In the data rows, 128 means zero.
Every row has a hidden score. In each pair, how much higher is the second row's than the first's? 20 means about the same, 40 much higher and 0 much lower. The score is a weighted sum of the row's numbers plus the product of two more (or one squared), each taken from its middle value.
 91 109 178 156 130  97 129  92 131  93 124  92 156 121  98 160 156 100 160
 99 109 126 116 121 151 118 119 106 119 125 139 150 153 126 125 134 144 118 ~ 33
160 169 109 120 134 156 136 181 165 107 122 151 127  73 143 109 104 127  95
111 126 170 137 151 155 123 136  95 177 122  88 159 202 135  93 135 125 167 ~ 2
165 149 104 111 134 153 103 159 145 132  96 174 129 123 170 135  88 145  97
133 131 158 115 142 108 123 138  86 132 138  96 166 150 120 134 157 132 127 ~ 18
 88 114 146 144 108 106 134 127  91 113 103 104 154 121  87 129 120 102 155
186 133  88 128 115 131 106 174 163 100  88 174  86  82 138  68  76 142 122 ~ 22
 99 100 127 126 109 123 110  77 115 141 166 112 120 140 122 188 160 101 140
 67 123 101 160 148 103 127 126 125 169 127 107 149 119 118 131 135  92 175 ~ 27
 91 129 133 186 158  75 116 135 121 133  94 114 137 105 126  87 123 100 148
146 136 110 104 139 156 115 135 124  90 122 154 121 146 120 132 112 171 103 ~ 31
132 122 116 137 132 103 139 117 143 144 138 127 110 121 113 128  95  95 113
139 132 146 158 167 125 145 150  96 130 107 168 131 103 149 155 120 165  70 ~ 22
 89 135 151 147 138 123 136 139 122 123 133  92 178 165 133 156 175 119 160
106  86 119 179 174 102 108  86 120  86  94 116 143 105  99  83 102 100 162 ~ 15
156 133 115  67 118 169 112 162 148 140 121 147 112 114 116 142 156 160  97
100 140  97 163 123 134 141 144 160 113  99 123 144 128 158 101  90 101 149 ~ 18
113 113 133 172 128  80 141  86 139  80 148 102 179 145  97 124 104 101 137
172 164  66  38 114 180 138 137 192 135 119 146 111 209 163  83 157 125 144 ~ 19
168 113 146 120  74 173 106  61 181  77  52 171 163 156 111 150 117 188  87
114 125 112 187  89 106 154 101 156  84 123  81 174 135 134 102 127  87 147 ~ 27
173 175  44  64 144 175  99 209 191 166 101 197  57  86 193  99  54 138  90
147 153 128 129 130 153 151 147 151 136 131 133 137 130 115  97 123 143 127 ~ 14
 75  93 157 138 136 105 133  90  79 148 174  67 178 152  98 159 189 114 188
163 114 145  94  89 154  99 117 168 138 108 157 112 129 129 142 123 160 102 ~ 19
 95 112 128 126 109  88 166 125 127 174 156  85 146  99 118 179 142 128 151
150 142 114 126 140 114 114 126 158  85 108 144 129 122 109 136 106 120 121 ~ 26
154 158  51 130 135 111  93 162 180  73  96 186  76  80 152  99  63 103  91
184 179 100 101  78 181 135 169 171 143 121 170 123 118 179  99 104 193  62 ~ 14
123 148  74 135 123 132 141 104 192  70  85 124  92 144 103 103 113 100 128
134 161 108  94 143 151 151 121 141 132 143 120 117 151 142 107 157 131 131 ~ 18
127 132 126 161 132 131 124 123 115 142 131 148 111 142 163 138 105 150 115
 74 136 158 125 157 124 150 137  64 194 171  81 120 153 117 153 152 123 195 ~ 15
102 120 170 154 138 106 136 102  88 145 162  97 136 134  95 142 153 123 135
129 152 178 121  84 138 151 127  94 127 158 132 126 189 119 166 143 158 126 ~ 24
125 116 105 120 123 130 138 141 148 138 112 125  99 135 130 154 136 100 153
127 168 120 121 117 152 156 167 144 139 139 125 149 128 143 106 132 151 124 ~ 23
108 109 148 166 149  96 147 118 115 116 157 105 159 119 120 168 137 124 145
137  66 159 116 115 134  89 111 109 130 141 108 119 117 108 133 150 135 130 ~ 16
149 131 109 138 105 109 120 109 160 118  94 161 136 111 156 150 108 143 111
186 139 121  91  77 217 112 127 146  94 109 154 105 126 133 108 115 183  55 ~ 23
144 116 139 141  96 167 138  92  63 100 186  99 161 170 103 150 152 184 123
163 183 144  52 114 156 135 194 148 167 130 152 125 141 144 123 163 160 103 ~ 10
112 132 151 135 118 129 138  93  98 107 124 129 154 147 128 146 155 155 114
145 154  93 130 119 113 174 125 164 111 168 141  80  99 131 121 112 152 102 ~ 25
140 122 128 129 116 130  90 119 132 100 132 136 138 120 136 116  85 124  95
 91  95 175 112 131 139 119 117  79 170 173  79 190 154 108 158 190 136 148 ~ 16
107 121 133 144 103  83 141 111 126 119 131 108 116 110  81 125 130 126 160
150 124 125 116 134 113 137 123 149 155 121 131 128 118 141 172 121 146 138 ~ 17
121 144 128  45 150 170 125 159 109 203 153 141 118 135 107 177 141 165 116
 89 170 115 119 177 104 176 171  24 255 176  85 122 123 168 145 137 137 164 ~ 15
129 107 166 113 109 151 102 128 119 151 128 118 141 157 128 130 136 162 139
140 123 161 108 160 177  78 156 110 154 120 142 117 141 112 141 170 169  86 ~ 19
 92 159 104 138 152 109 210 200  75 198 182  73 148 132 149 115 145  98 159
 95  92 106 175  95 108 111 108 145 140 131 122 110  93 120  83  84 105 114 ~ 19
141 105 107 137 103 118 125 105 160 136 106 141 102 102 120 102 109 109 103
130 128 174  97 109 169 109 132  96 190 159 116 140 176 133 162 143 154 138 ~ 22
171 135 180  77  93 178  81 134 143 158 114 126 133 145  95 142 143 176 107
124 142 149 109 128 140  77 134 119 124 153 126  99 129  97 157 163 126 105 ~ 25
 75 110 162 181 165 101 122  66  84 126 133  73 156 168  92 149 178 111 146
147 165  88 139 130 147 153 148 146 123 117 138 137 117 149 111 109 154 106 ~ 21
124 132 110 167 133  99 166 131 135 135 108 113 100 118 131  88 129 100 150
143 119 144 152 149 116 143 158 129 151 143 116 101 125 126 108 132  93 169 ~ 29
137 133 146 178  76 161 105  76 126  86 110 180 171 119 130 150 112 177  38
 94 104 189 140 113 120 108  95  90 160 141 122 163 108 129 195 154 134 129 ~ 2
 93  75 135 162  95  91 115  55 153  93 123 117 137 127  93 140 100 113 141
127  96 101 119  96 126 111  96 145  94 125 128  97 110 120 136 123 115 125 ~ 26
117 123 123 180 119  85 154 107 104 104 121 125 131 115 117 136 149 102 121
 85  66 170 139 101  86 155  64  95 141 165  72 158 165  76 176 194 135 154 ~ 8
131 100 133 111  89 160 152 103 139 114 111 123 138 155  79 137 158 175 112
149 136 127 116 153 158 144 211 155 161 110 138 166 117 170 110 127 156 140 ~ 18
106 105  73 178 152  94 172 168 112 121 115 128 150  67 160  98  66  92 161
109  88 160 165  95 127  80  67 117 126 103 119 195 142 128 152 125 149 128 ~ 17
133  85 144 132 121 127  95  94 136  99 122 102 145 141 115 147 155 105 151
 57 102 180 186 144  76 138 110  76 164 160  65 176 130 115 162 157 112 177 ~ 23
 56 128 104 174 171  61 151 153 119 146 161  84 116  94 123 121 114  51 184
151 170 148 123 120 134 142 157 118 131 120 111  99 116 122 103 140 154 130 ~ 14
125 156 159 116 125 148 155 133 113 153 157 107 160 170 122 153 155 166 123
199 149  93  53  78 204 109 188 170 136  70 198 143 114 178 105  99 187  73 ~ 20
149 139 126 125 137 129 149 162 130 146 144 135 103 117 166 139  78 144 135
157 122 166  67 100 175 118 120 130 120 124 148 135 159 115 177 159 196  93 ~ 21
179 189  79  74 123 154  56 187 205 112  97 203  78  91 192  97  48 105  91
138 135 144 117 150 141 102 119 138 104 127 147 103 139 122 142 131 114 131 ~ 8
150 135 101 112 105 143 129 100 149  83 172 141 134 153 110 129 157 131  82
147 188 103 109 121 148 190 170 120  90 126 128 125 149 141 104 153 170 105 ~ 14
195 162  92  99 129 185 105 149 198 125  99 177 132 115 156 107 104 182  69
 96  90 147 155 127 132 115  95 124 125 141  97 147 139 109 146 150 112 151 ~ 18
143 145 105 138 131 118  98 107 165 120  90 156  90 103 133 121 105 114 114
133 146  91 135 148 130 175 162 129 126 110 136 101 132 161  96 106  99 150 ~ 22
124 126 138 143 153  76 104 119 124 131 143 150 110 101  99 137 133 109 121
119 131 134 138 132 130 111 163 119 148  77 132 132 109 149 115 117 130 163 ~ 12
100  90 113 118 105 115 103  88 154 129 113 105 131 165  74 125 121  98 168
 77  91 146 160 161  87 183  68 157 144 143 103 165 118 102 126 170 102 131 ~ 22
 87 132 109 155 176  82 151 136  80 149 179  90 104 119 134 124 141  84 153
137 182 176 105 140 167 123 202  86 142 153 153 182 101 198 159 164 185  80 ~ 17
167 126  60  86 155 185 133 153 169 145  94 163 125 147 168  87  67 142 132
168 131  53  86 139 125 116 160 149 106 120 192  82 111 137 112  81 146 101 ~ 30
100 104 153 149 131 123 147 110 106 170 129  81 125 150  99 122 181 136 147
119 141 142 108 133 137 160 134 112 169 133 101 157 112 177 164 118 130 153 ~ 22
148 104 109 121 121 118 123  99 126 131 130 137  61 128 103 115 109 107 112
109 136 163 112 173 125 165 182  33 192 185  84 164 142 171 157 160 129 185 ~ 17
184 153  82  93  96 173 122 130 231  87  65 171 120 149 142  86 103 121 120
 80  98 177 173 127  63 133  66  87 136 140  76 142 114  74 162 170 125 111 ~ 19
 94 122  57 153 136  97 147  89 122 135 111 127 144 119 102 134 122 121 146
160 163  82 107 105 137 148 169 172 129  87 165 112  95 156  57 101 111  91 ~ 10
100 137 137 146 139 136 150 153 112 116 142 116 206 154 127 140 141 136 133
148 155 120 116  84 153 147 149 154 198 131 131 128 123 154 152 131 157 106 ~ 15
133 111 152 120 135 142 139 129 121 168 130 123 122 138  94 116 121 145 121
144 145 138 104 159 173  71 160 144 157  91 171  95 111 127  95  69 170 108 ~ 16
107 126 124 128 155 120 139 144 105 164 126 114 136 152 128 114 132 119 156
127 124 102 110  75 145 139 128 126 153 107 148 154 131 141 166 127 150 121 ~ 29
108 115 127 123 133 154 141 139  95 153 128 132 164 133 147 149 136 135 140
172 173  87  50 154 168 122 182 134 135 117 163  76 134 152  85 126 155 113 ~ 22
142 118  76 148 172 118 142 118 133  84 100 137 114 107 148  27  76  88 135
 99 133 113 128 144  98 119 153 125 146 147 107 100  85 138 135 126  66 164 ~ 19
 71  70 102 172 150  89 115  92 120  84 140 109 128 128  98 126 118  51 155
191 131  90  84 128 177 123 122 131 125 118 206 103 130 169 154  80 170  70 ~ 28
131  96 125 101 145  96 127 129 109 137 139 129 113 110 107 114 119 127 136
 74 111 171 141 132 126 108 101 107 135 153  87 175 130  82 134 131 135 131 ~ 21
130 103 115 152  96 108 107 110 162  87  94 148  97 126 125 125 102  85 118
180 129 124  99  97 175 117 111 148  99 139 136 167 156 147 149 128 178 110 ~ 26
129 136  90 127 152  86 131 134 162 133  81 132  98  73 104 100 136  90 135
 79 130 172 169  96 148 102 108  79 179 131 112 176 163 107 168 138 141 136 ~ 25
 71  93 192 146 125 111 112 111  88 142 151  59 180 158 112 134 203 110 163
116 110 136 122 151 146 112 102  78 109 148 132 118 129 106 122 138 131 111 ~ 25
173 135  51  86 147 146 105 161 189 104  65 195  49  76 172  61  66 118  87
137 107 142 115  98 136 132 126 154 153 107 134 123 118 131 135 138 154 133 ~ 15
 95 142 163 149 135 138 152 109 115 137 131  91 149 184 116 109 165 142 148
136 127 135 144 162 167 110 159 149 143  83 137 142 132 148  96  98 140 138 ~ 15
152 154  90 149 149 128 137 170 163  95  76 160 103 108 161 102  87 111 120
151 155 176 116  90 158 120 137 121 129 143 145 122 138 132 185 138 183 102 ~ 16
149 125 126  76  92 178 106 150 120 113 158 175 127  85 114 150 113 166  71
 63 100 129 162 146  60 149 113  96 102 156  85 153  72 146 160 105 102 168 ~ 5
199 147 162  73  68 192  96 129 161 124 133 168 122 143 100 178 127 196  53
158 158  78 101 183 136 119 196 153 134  92 152  56  79 130  66 108  93 156 ~ 12
204 145 101  65  70 204 119 166 175 134  93 194  63 144 151  99 104 178  73
 40  89 141 132 202  53 172 130  30 202 222  83 100 104 117 199 149  90 197 ~ 3
153 142 157 126 136 184  97 119 121  81  87 158 143 150 125 133 161 159  71
131  91 105  87 117 157  97 101 106 103 157 165 137 139 132 145 128 153  78 ~ 29
127  96 111 176 140  57 145 115 125 118 164  89 116  93 147 125 134  78 173
154 116  97 176  89  83 138 125 169  68  87 155  96  63 142  98  83 107 115 ~ 28
152 149 102 139 125 128 136 149 137 116 124 165 100 101 162 104  80 149  77
137 115 179 172  88 128 122  88 143 123 121 103 181 157 137 137 185 139 147 ~ 20
103 140 124 142 167 132 169 152  74 164 168  93 151 121 117 125 129 147 119
156 150 150  97 156 142  99 143 129  94 136 160  88 163 118 109 159 191  80 ~ 21
118 109 145 120 133 112 114 163  98 110 128 123  93 128 100 135 155 116 156
114 115 105 124 136 154  70 142 147 107  94 148 114 118 123 104 104  95 139 ~ 21
107  86 132 134 141 128 102  96 105 143 128 100 158 151 117 106 154  98 161
 89  47 154 159 117 109  28  64 156 182 122  73 131 103  44  97 128 103 137 ~ 22
100 147 125 126 114 104 126 125 135 132 152 107 142 165 130 114 128 101 147
 87  91 137 130 132 115 113 124 124 168 153  77 118 125 100 123 148 104 162 ~ 15
163 121  72  72 119 154  74 136 138 137 126 181  87 109 125 136 111 123  80
126 189 109 121 142 120 130 180 121 120 132 134 132 120 154 105 138 102 131 ~ 6
124 117 146 126 116 123 110  98 117 133 110 133 135 111 127 137 122 134 132
103 145 148 125 129 116 121 139 107 178 154 126 192 119 178 194 122 169 141 ~ 25
106 119 131 150 137 116 173  83  86  79 208  88 177 199  62 165 165 151 152
102 130 120 159 158  99 144 101 118 111 150  94 138 120  92 107 124 113 126 ~ 7
165 120 133 104 105 155 133 107 137 124 140 147 120 127 142 114 132 165  79
104 143 122 167 168 114 109 138 114  91 133 121 132 119 130 113 147  77 129 ~ 25
 87 112 186 159  97  94 142  69 120  99 151  89 162 149 106 159 183 139 136
176 149 134  72 122 178 119 173 101 144 112 175 121 110 160 154 115 192  92 ~ 28
 82 112 156 160 113 102 166  98  83 130 178  65 178 162 107 175 188 114 167
 88 109  83 181 188  79 171 151 105 132 142  98 113 137 156 116  88  46 207 ~ 25
150 132 133 110 119 109  79 116 115 130 124 119 105 103 121 105 132 108 135
138 118  54 125 149 133 109 151 160 144 110 131  73  77 113  76  72 102 136 ~ 15
147 125 163 137 130 132 138 108 114  95 118 137 110 160 136 152 129 147 123
158 185 162 110 178 154 109 160 119 119 125 141 115 130 136 140 130 138 107 ~ 20
 93  90 104 180 100  78 138  92 150  58 127 110 126  92 101 153 126  67 149
127 165  83 145 138 114 104 170 157 144 109 150  87  89 153  91 105 104 121 ~ 31
187 116 120  84 118 154 118 112 149 128 138 158 112 135 101 137 120 165  97
195 197  94 120 125 157 111 198 182  79  75 198  94  81 170  81  71 134  55 ~ 20
 98  62 110 223 100  31 174  49 106  49 123 105 161 109 110 145 110  87 163
138 131 160  84 106 176 148 141 127 175 121 122  98 155 135 146 163 159 126 ~ 12
 83 126 148 135 126 119 134  95  95 166 151  88 201 168 153 153 112 141 173
166 162 147 132  79 125 101 117 179  80 118 144 143  92 134 150 119 173  58 ~ 17
110  98 109 132 144 119 107 113 136 113 102 138 100 108 124 138 113 107 117
196 139 101  76  80 170 124 150 190 138  81 180  87 105 158 113  86 162  97 ~ 19
151 173 120 115 118 155 122 143 147 152 113 131 113 138 148 106 120 139 141
212 193 120  88 117 162 132 126 183 120 118 185  96 171 140  84 119 192  67 ~ 19
130  73 163 142  94 161  79 111 142 125  94 128 152 154 106 120 105 132 155
127 155 168 105 117 125 154 133 114 134 170 113 131 149 130 170 171 152 136 ~ 21
158 128 136 107  95 168 127 123 108  76 126 169 134 159 140 150 164 195  81
 96 140 148 155 136  74 139 130 146 139 170 115 105 117 117 159 140  83 130 ~ 13
171 172  87 125 146 155 122 145 171 102  79 176  93 121 181  76  87 116  91
154 134 148 121 110 148 132 186  97 139 152 142 120  92 156 161 105 171  90 ~ 22
133 131  79  68 150 155 114 185 100 172 139 166  66 111 147  92 115 121  90
116 192 145 119 151 142 118 170 129 151 138 119 143 131 138 113 136  93 147 ~ 13
113 113 175 135 141 133 142 134  91 140 157 112 175 133 111  99 124 131 147
135  83 136 105 129 146 166 124  83 161 154 143 136 175 148 155 156 170 124 ~ 20
141 152  98  83 157 131 154 145  87 219 216 111  97 170 141 156 151 146 134
132 103 173 125  94 159 125  99 117 152 116 101 161 169 112 147 165 160 136 ~ 5
140 138 135 121 115 147 120 135 145 119  98 131  97 132 121 120 146 158 100
124 118  85 133 141 116 117 145 115 106 110 128 108 107 127  75 109  91 133 ~ 22
 47 123 106 111 161  85 156 177  53 224 217  53 125 116 139 135 141  51 216
 80 151 100 141 173 109 153 169 122 139 156 125 117  69 133 106 133 104 137 ~ 19
146 128 106 101 151 175 128 117 123 129 109 153 136 151 156  98  97 158 120
 83  83 162 142  93  85 170  79 110 175 147  97 142 136 133 171 142 163 160 ~ 15
 96 133 123 166 130  88 164 118 115 134 133  95 131 145 116 127 144 106 146
139 102 142  85 131 146 112 102 139 115 104 121 125 186 114  82 166 124 128 ~ 11
118 135 139 126 154 154 148 118 139 127 101 153 130 202 166  83  86 118  81
 90 108 116 167 183  98 125 116 104 136 142 112 101 136 128 113 105  71 157 ~ 26
105 124 107 188 177  74 107 112 119  97 106 140 155 105 151 158 103  96 153
153 139 112 125 136 154 126 153 131 135 116 168 108 112 149 111 121 153  89 ~ 20
111 131 114 186 136  77 173 118  86 108 148 114 138  85 162 111 141  89 153
103 112  98 152 150  80 147 135 134 130 137 110 113 120 116 131 136  81 149 ~ 18
114  95 176 164 126 122 135 140  99 129 108 124 148 161 133 159 125 123 163
132 159 145  99 126 173 130 142 121 149 135 148 167 120 140 136 108 177  75 ~ 18
 74  94 128 173 150  83 121  83 102  91 154  77 159 150  97 108 160  72 176
 84 119 116 137 180  89 147 116  84 155 151 117 108 141 139 120 124  86 153 ~ 18
154 105 179  83  84 170 132  99 117 130 107 148 184 179 111 174 154 197  96
121 105 104 138 122 143 157 100 160 142 121 123 120 133 112 152 109 131 135 ~ 22
158  71 135 131 123 110 127 127 121 156 139 117 114 140 135 129 126 127 134
 96 112 157 187 168 106 119 103 123 133 112  77 102 151  59 119 156  86 187 ~ 24
146 101 126  91 134 131 155 140 116 160 134 126  72 110 131 151 128 127 146
168 149  97 140 122 132 131 153 152  94 104 152 117  85 147  81  68  94 123 ~ 29
103 132 159 117 130 131 133 106 128 138 134 113 138 143 118 156 147 152 136
 81  66  88 149 150 101 148  71 147 143 104  79 105 180  70 101 122  76 245 ~ 20
 95 151 106 151 169  85 158 164 103 158 137 106 144  90 159 119 126  89 162
132 130 121 148 173 115 123 125 147  94  77 125 102 112 126 113 126  86 156 ~ 17
131 133 106 135 115 152 141 138 157 151 105 137 116 103 137 128 109 153 103
165 154  58  48 125 175  98 208 169 151  94 188  74 115 204 113  60 118 112 ~ 36
124 147 105 139 164 129 117 157 110  78 118 130 108 119 111  93 134  96 114
127  96  82 166 149  60 128 130 143 111 158 130  96  64 115 123  90  64 131 ~ 17
161 143 137 100 117 180 106 137 128 143 121 167  99 141 101 164 124 184  93
212 108  74  89 127 175 118 131 131 111  80 183 142 110 130 123 114 188 101 ~ 18
160 165 100  24 150 190 102 182 129 216 127 169  60 112 145 125 122 137 122
132 124 119 166 106 123 135 125 128 128 146 123 114 100 149 127 113 109 107 ~ 13
110 114 130 177 103 121 133 105 148  87 128 100 159 108 107 130 135 105 123
116 143  80 132 127 127 192 174 109 139 171 124 114 126 167 139  94 131 164 ~ 22
 82 153 196 144 146 110  86 142 102 168 115 100 130 138  93 157 147 124 163
120 119 141 119 143 122 117 144 101 166 150 113 135 130 132 120 107 121 158 ~ 23
115 113 106 158 147 102 145 125 132 130 131 113 135 114 103 124 121  91 144
159 170  78  88 142 170 103 187 178 159 113 168 129 102 178  81  84 128 105 ~ 15
143 137 141 130 133 130 137 118 131 123 130 112 132 125 113 122 153 117 145
157  95 167  76 106 164  81  96 125 113 133 142 125 149 113 141 162 164 118 ~ 18
123 121 131 152  83  95 148 129 137 139 129 111 172  95 126 129 112 121 148
113 117  95 128 133 127 109 127 161 105  97 135  97 120 108 102 126 105 149 ~ 20
138 142 145 127 155 161  94 152 147 140  96 127 123 132 128 113 109 120 147
110 167 156 128 165 147 131 156 110 171 155  98 114 128 147  99 140 134 132 ~ 20
130 147 123 127 114 139 132 129 140 128 125 149 123 128 133 129 123 144 100
118 133 128 139 130 104 109 139 123  99  84 142 150 102 126 160 163 113 117 ~ 18
114 127 123 125 137 138 131 117 142 134 131 130 140 124 115 149 129 152 114
 73 128 116 183 159  63 154 113 123 123 134 104 119 131 100 151 149  59 173 ~ 27
131 134 114 102 219 133 115 158 145 145  89 179  88 119 114 113 120 125  91
107 113 133 167 146 159 117 138 106 131 100 127 124 155 139  81  95  91 155 ~ 23
144 109 136 151 105  85 107 113 182  98  93 129 144 107 116  97 107 101 123
181 117 102  76  98 163  86 141 158 176 142 160  87  91 122 129 126 165  81 ~ 29
101 146 122 137 117 148 130 171 128 114 112  94 151 131 136 126 141 108 147
125  90 148 104 107 129 132  79 105 130 153 127 138 125 120 194 147 134 114 ~ 6
229 157  87  90 121 201 112 147 186 103  70 212 121 137 186 110  99 197  56
139 114  89 116 189 126  86 145 147 131 100 165  71  73 133  66  71  98 107 ~ 17
149 124 138 158 100 113 119 124 165 116 127 144 124  99 122 129 116 125 138
 87 102 132 144 151 123 159  90 137 113 109 110 137 171 121 109 146 103 133 ~ 13
116 122 142 135 128 131 141 134 112 111 147 113 138 122 111 106 126 104 153
129 113 107 148 107  94 145 145 139  84 101 126 144  82 149 117 106  75 154 ~ 14
150 129 112 111 127 112 141 137 145  87 107 158  67  97 135 126 109 102 147
136 133  96 128 111 121 149 153 152 150  84 142 136 114 120 139  91 110 124 ~ 29
146 134 120 117 117 107 145 153 116  99 112 145 135  82 183 131 133 122 113
104 148 133  84 142 149 129 138  94 148 133 123 125 146  87 115 173 126 127 ~ 23
179 154  41  69 107 111 123 172 184 143 136 182  45  68 151 100  65 119  90
111 145 113 151 158 109 160 164 142 113 121 116 149 102 130  75 123 107 130 ~ 15
103 153  97 110 127 125 159 154 120 193 180  80 114 150 155  92  92  85 171
112 124 145 127 144 124 106 134  94 161 159  93 126 149 107 125 141 114 149 ~ 18
117 146 112 121 137 120 107 154 136 136 130 150 148 110 178 127  62 129 154
150 114 191 115 111 177 111 119 109 130 109 139 166 151 136 151 176 185  85 ~ 16
137  85 147 128 112 101 113  69 117 114 150  97 152 154 104 148 155 146 140
146 139 100  85 130 147 117 119 131 125 144 146  61 127 150 140 124 135 113 ~ 25
161 126 169  96 129 194  89  81 120 100 126 174  97 149  84 167 157 213  36
114 112 174 156 140 115 121  90  87 136 139  93 139 149  95 138 160 115 149 ~ 16
159 186  56 103 130 143 162 173 137 153 153 157  75 106 185  69  53 106 109
105 145 147 107 132 147  95 153 108 174 142 126 135 111 160  99 164 136 102 ~ 16
101  79 142 136 134 129 101  62 120 108 124 122 156 148  85  93 139 114 139
142 131  96  84 132 129  87 133 137 114 103 173 134 102 186 143 136 144 109 ~ 35
 54  71 160 158 119  91 134  53  95 135 143  76 159 152  82 180 177 138 178
100 153 105 113 155 125 109 155  85 143 140 116 127 118 138 106 105 100 137 ~ 33
 98  91 131 140 154 112 143 140  72 165 168 105 175 123 124 167 172 141 168
130 134 130 186 100  90 148 125 111  79 159 120 151 101 141 145 147 120 130 ~ 27
158 172 114 101 132 147 138 172 129 166 142 160 113 124 174 114  84 162  69
 92 110 152 157 157 133 106 113  89 123 119 105 166 137 141 162 133 120 165 ~ 16
119 167  68 125 113 127  89 172 134 110 122 146  91  72 144 105  88 106  76
 97 102 138 181 135  76 153  99  91 114 146  88 124 148 104 167 147  90 192 ~ 5
131 148 142 110 152 157 146 143 109 160 141 114 125 144 136 121 141 152 122
152 129 119 110 134 121  92 138 151 101 112 145  85  78 134 113 111 126 112 ~ 22
118 157 102 144 168 133 162 115 117 114 158  99 148 166 124  99 120 116 125
110 151 111 154 144 136  95 119 158 148  78 138 170 103 135 125 105 151 145 ~ 14
 90  91 214 209 122 122  84  69  41  94 130 117 189 151  86 198 117 152 104
115 157 160 131 145 151 152 193  95 169 121 113 184 119 148  71 102 156 137 ~ 2
127  97 187 113 102 138 110  54 143 126  90 127 176 156 105 166 130 175 119
 69  86 173 160  94 100 169  80  57 141 145  88 152 193  93 178 171 122 171 ~ 26
139 110 138 143  85 112 141  97 158 120 133 108 139 140 116 143 118 132 143
104  91 124 154  96 101 143  91 105 140 167  76 135 119 121 144 142  89 177 ~ 17
146 165 101 112 117 151 145 165 165  99  69 165  95 108 122 121 114 144 112
160 137 166  91 122 187  39 152 189 161  46 162 105 127  77 116  93 185 102 ~ 6
126  90 153 169 107 115 116  88 130 130 136 116 137 160  99 168 128 133 133
138  96 116 133  96 141 130 119 113 108 125 166 133 164 124 138 113 135 110 ~ 23
 84  98 119 147 126  95 105 109 128 133  99  94 183  88 118 155 129  99 170
138  96 156 129 117 151 145  91 108 113 140 119 139 196  93 129 172 141 128 ~ 24
